One turn moves every row onto another: examples first, then more rows asked:
j_558: [-13.3  14.3  -0.8   7.9 -52.0 -31.6  15.2   2.7 -11.4 -10.2  37.1 -15.2
 -53.2  18.7  12.4   0.1  -2.8  42.2   1.3 -51.4 -29.9  -0.7   8.2  21.2
  40.5  22.6  24.1  46.6   3.5   6.9   4.7]
j_577: [-12.4  -9.4  43.6  -6.4 -16.4 -12.8  21.6  19.8  10.9  32.4  43.3 -12.9
 -63.8  13.8  -1.8  28.0 -22.2  27.9 -28.4  14.8 -24.4  -7.8  11.0  37.1
  27.1  25.7 -18.9  -3.0 -21.0 -15.1 -21.2]
j_48: [-11.4  -0.6 -34.3  -4.0 -34.8  35.9 -16.4 -30.2   5.6  -8.7 -31.6  21.2
 -21.1  47.6 -24.6  -3.8  -4.0  52.2 -10.2 -15.4  -8.5 -17.9 -23.9  19.4
  29.5  -0.3 -35.5  25.1  26.6  -0.2 -29.8]
j_939: [-15.9   6.0   2.5  -1.0 -58.0 -29.0  12.3   2.9  -3.6  -3.3  32.0 -12.1
 -47.7  10.2  11.1  -6.2  -1.9  35.1   5.7 -55.2 -28.6  -4.2  23.0  16.8
  34.2   8.3  27.2  56.9 -13.7  13.4   9.7]
j_42: [  4.1   7.0   6.9  28.4   4.3 -20.9   8.7  -1.1  10.2  34.7   2.0  33.9
  12.6  12.3 -18.9   5.7  -8.9   3.4 -49.3 -43.8  -7.3 -17.9 -33.2   3.4
  17.2  12.9 -36.8   7.0 -21.5  -7.9  52.2]
j_196: [-36.9  36.5 -12.1 -18.1   7.4 -19.9  22.7 -20.8   2.6  -1.2 -37.5  17.9
 -48.7  10.2 -15.7  13.8  36.0 -11.5 -23.8 -38.4 -27.7  48.9  25.9  25.5
  -1.8  13.8 -33.3  28.9  -0.7  11.6  -4.3]
j_855: [  7.1  11.9 -24.7  -4.1  17.1   3.7  39.4   0.4  11.8  16.7  13.4   9.8
  40.5 -17.4  26.4  -6.5  27.4   6.9   4.7 -22.6  12.2 -45.2 -15.9  17.5
  -0.4   6.4 -15.8  -2.5   0.9  53.5   9.4]
j_251: [  9.0  34.3  28.0 -19.6  16.1 -31.4 -25.1   4.2  -6.6  48.4  -1.8  12.8
 -27.9 -19.5  -5.2   1.9 -13.2  -4.2  -5.7 -14.0  35.9  -2.5 -30.9 -19.5
  26.8 -25.0  -7.7   5.2 -32.1  35.8  18.7]
j_133: [ -5.4  44.3 -15.7 -16.2  -9.1   8.1 -20.9  13.8 -18.2   2.9 -41.2   3.0
 -41.9  17.6  10.3   9.2   3.7  -6.8  11.6  15.5  19.7  45.1  -5.4 -13.8
   4.3  34.9 -13.1  42.2  50.9  16.1 -11.8]
j_11: [ 23.4  23.2  24.0 -25.0   5.7 -14.8  14.9  47.4 -23.2  28.9  15.5  21.1
  -6.9  32.0  15.4   1.8 -21.3   3.0  19.7  42.3   9.3  -5.6  29.4   2.8
  -2.6  17.4  10.8  34.3 -15.2  41.1 -23.0]
j_714: [-31.6  24.5  39.2  24.3 -34.5  16.5   1.9 -10.9  -2.1 -32.7 -19.2  17.6
 -37.3 -33.5  -3.1  -1.6  -4.3  25.8 -15.0  -8.7 -24.5  30.4 -15.7 -18.4
  28.5   5.9   7.2  51.5  27.4  10.8  52.0]
j_651: [ -2.9   9.0  43.5  -0.6   0.6 -22.9  26.7  25.0   8.1  33.8  53.4 -22.0
 -53.3  12.2   1.0  26.3  -9.3  14.5 -40.5  -3.4 -26.8 -13.3   0.3  14.6
  44.0  33.4  -9.0  10.1 -26.6   9.0  -8.0]
j_775: [  8.9  17.5 -27.2 -13.8  10.6  22.6  18.4  -6.7  10.4   7.0  -2.2  28.9
  48.7 -28.3  26.5  -5.0  42.7   4.6  10.7 -17.0  10.4  -9.8 -20.9   6.3
  -9.1   9.8 -10.2   8.2  11.3  48.2   8.4]
j_756: [-22.7  23.2  35.2  -1.2  -3.1  -2.3   5.4  11.3  -5.7  14.1  17.8  42.1
  27.8  -0.3  61.0  25.6   8.5  -7.5  -4.9  16.9   5.5 -19.2 -11.9 -17.9
  -2.0  28.5  -2.4   7.8 -42.9   6.3  28.0]
j_940: [ 17.0  15.8 -27.6   8.4  -3.0   7.8  22.8  20.8 -38.1  -3.5 -37.3  45.7
 -40.3   5.9  11.9  31.7 -29.2  60.8 -14.1  24.0  25.9 -13.3 -26.1  14.3
  -5.4 -15.0 -34.3  -5.8 -11.7   5.0   0.0]
j_470: [-16.2  60.4 -22.8 -26.2  -7.1  20.6  -6.8  21.2 -24.9  17.0 -35.7   1.7
 -24.6  15.7  33.9  27.6 -15.8  -7.6  -5.0  14.8  27.1  33.8  -7.6 -19.3
   6.5  27.1 -22.9  31.9  27.6  13.9   5.4]
j_280: [-25.8 -16.0  53.8 -40.5   1.8 -14.6 -36.4  23.0 -15.4   3.5  -3.2  26.9
  -6.7 -21.0  43.2  -3.9  19.6  33.7  10.6   2.7   0.6  11.0   4.4  22.1
 -21.9  12.5   4.1  21.7  14.5  28.0 -44.0]
j_271: [  4.0  14.7 -22.9 -28.7  -5.1  30.4  16.9  -0.3   4.4  -1.2 -17.5  39.3
  44.2 -26.3  23.0 -14.7  46.7  -0.1  13.2  -5.6   8.8   7.2 -18.9  10.4
 -14.6   9.0 -24.4  20.2  18.1  35.2  12.2]
j_32: [ 12.8   8.3  25.3   3.1   2.3 -19.6 -39.0  27.0   5.6  27.3  18.7  21.6
 -51.9 -21.6 -14.2  -5.2   1.0  19.3  -6.2 -18.2  20.1 -14.1 -13.1   1.1
  11.5  10.9 -30.6  41.0  40.8  65.3 -22.3]
j_727: [-13.2  11.3 -15.5  34.7 -42.4 -27.2  20.3   6.0 -18.6  -0.8  32.1 -13.3
 -62.9  28.5  37.2  -7.7   8.9  28.0  13.5 -37.5 -17.7   8.6  -2.5  12.1
  36.1  40.4  15.8  34.7   3.4  11.9  -7.2]
j_314: [ 20.9  35.0  -7.7  -8.6 -13.6  -4.6  19.4  40.9 -37.5  22.5  -2.8  46.4
 -38.8  44.0  21.7  47.8 -27.9  36.0 -13.9  34.3  16.6  -9.2  -5.3   8.4
  10.5  -1.0 -20.8  13.0 -14.1  19.0 -10.7]
j_640: [-15.2 -55.5  45.1  15.2  33.7  -8.1   7.9   2.7   7.0  10.5   6.4  36.8
 -22.3   7.3  -7.3 -12.1  -9.7  40.3   8.3  14.9 -49.1 -15.9 -14.2  36.7
  11.4   3.8 -14.4  -4.4  13.1  18.9 -35.2]
j_184: [-29.3  20.7  45.2  30.0 -24.3  23.6  10.2 -16.3   1.3 -35.9 -11.6  11.8
 -46.7 -42.5 -14.5   0.7   8.7  22.2 -18.6 -16.2 -18.8  24.8  -6.5 -12.3
  31.2  11.9   2.2  47.1  28.4  16.7  46.2]
j_337: [-19.0 -63.6  51.3   7.9  25.4   3.9  16.5  11.3   5.5   7.5  15.8  26.8
 -10.5   0.2  -2.7   1.1 -21.9  43.5  -2.6   2.6 -56.3 -14.7  -9.7  41.4
   9.6  -3.3 -15.7   1.2   7.5  17.9 -18.8]
j_813: [ 18.3  31.8 -22.0   2.1  -9.6  -1.6  15.9  37.5 -33.6   7.3 -19.1  44.9
 -40.6  33.2  16.7  52.3 -25.6  45.3 -23.3  30.5  20.7 -10.2 -12.0   9.2
   0.6 -12.6 -23.2   3.4 -17.2   9.5  -9.7]
j_439: [-18.1 -30.4  36.0 -26.1  15.0  19.5  38.5  18.7 -12.7  13.5   7.3   3.4
  11.7 -12.4  41.0  14.4 -38.0  47.0 -27.3  -4.8 -46.5 -10.5 -23.0  16.2
  14.0 -19.8  -4.4  -2.0 -18.0   4.0  27.5]
j_979: [ -9.4 -31.6  41.7  13.5  45.7 -19.0   4.9  -3.8   1.4  20.2  -7.3  37.7
 -25.2  21.2  -8.4 -16.9  -0.3  30.3  16.1  24.3 -29.7  -8.0  -8.6  27.9
   5.4  10.0 -27.8 -18.9  27.2  31.8 -41.6]
j_964: [-16.3  -4.8  -2.9 -40.6 -29.6  34.4   3.8  -1.4  14.0 -15.9 -22.7  37.0
  -3.6  -9.1  21.4  -3.9  29.5  23.6  33.2  48.9 -15.6  17.9  -7.0  21.1
 -29.3  -8.3 -40.6   9.1  13.0  -2.6   1.3]
j_785: [-34.0  54.8  17.2 -26.5 -23.0 -21.2  10.4 -26.4  21.6  -3.1  -8.6  20.9
 -48.4  28.0 -14.1  10.5  15.5 -25.9 -28.7 -10.6 -29.4  37.5  39.6  10.1
  26.6   6.2 -19.2  40.2   9.8  12.5   2.9]
j_848: [-34.6 -27.2  16.7  -2.3  -1.8  39.7  14.2  -0.8  10.2  -2.8 -12.8  -8.7
  14.7 -32.8 -18.4 -28.1  32.4  35.2  30.1 -27.9 -14.6  -3.8 -10.5  16.1
 -16.1  13.9   0.0  50.2  -9.3   0.5  28.9]
j_790: [-24.6   3.0  11.3 -16.9 -13.9  44.2   2.4 -18.5  -5.0 -18.6 -19.8  27.4
   5.1  22.4  20.6  46.6 -41.0  38.3  -9.7  23.0 -11.4 -10.2  16.1  38.7
 -10.7 -14.4   4.5  17.4 -30.9 -13.6 -34.2]
j_781: [-14.3   0.2   4.8 -12.7 -22.3   9.8 -31.4   3.9  26.3 -27.0 -16.2  -8.6
 -14.8  -4.9 -21.9 -50.3   1.5  14.4   9.0  12.2  23.1 -22.8 -22.3   0.1
  19.5 -18.3  -9.5  17.1  11.3  31.3 -52.1]
j_701: [-27.3  56.0   3.6 -19.0 -14.6 -22.8  15.4 -19.8  19.5  -1.0 -24.7  21.1
 -49.6  24.1 -12.2  15.9  16.5 -24.5 -22.4 -28.4 -24.3  37.5  37.3  14.4
  23.1  13.1 -22.5  45.5   4.2   6.1   0.3]
j_722: [-31.7 -20.8   0.5   9.8  -7.8  46.7  18.6 -11.0  10.3 -14.9 -18.1 -12.2
  -7.3 -26.8 -18.1  -8.2  21.3  39.7  15.5 -40.5 -30.5  -2.7 -17.4  22.2
  -6.8  -9.0 -14.0  44.1 -19.2 -20.3  35.4]
j_554: [-23.6 -10.7  -1.4  10.3 -26.6 -19.1 -13.3 -18.5  22.7   2.8 -24.5 -13.8
  -2.1  40.4 -13.8  20.1 -24.2  33.1  -9.2  -5.9 -25.8 -11.5 -24.8  -3.6
  12.3 -24.6 -25.4 -35.2 -29.1 -14.0  18.3]
j_27: [-22.5  21.5  43.9  48.0  -8.0  31.4  34.7 -20.4  -0.3 -21.1  -7.1   3.2
 -46.0 -49.5 -21.5  19.3  -1.6  21.0 -28.5  -3.4 -19.2   5.8 -17.1   7.1
  26.2  14.5  12.7  43.2  17.6  25.0  26.8]

j_27 -> j_196
j_775 -> j_813
Now find these:
j_470 -> j_577
j_940 -> j_979
j_133 -> j_651
j_714 -> j_785
j_271 -> j_314
j_11 -> j_439
j_756 -> j_790
j_554 -> j_781
j_184 -> j_701
j_32 -> j_42

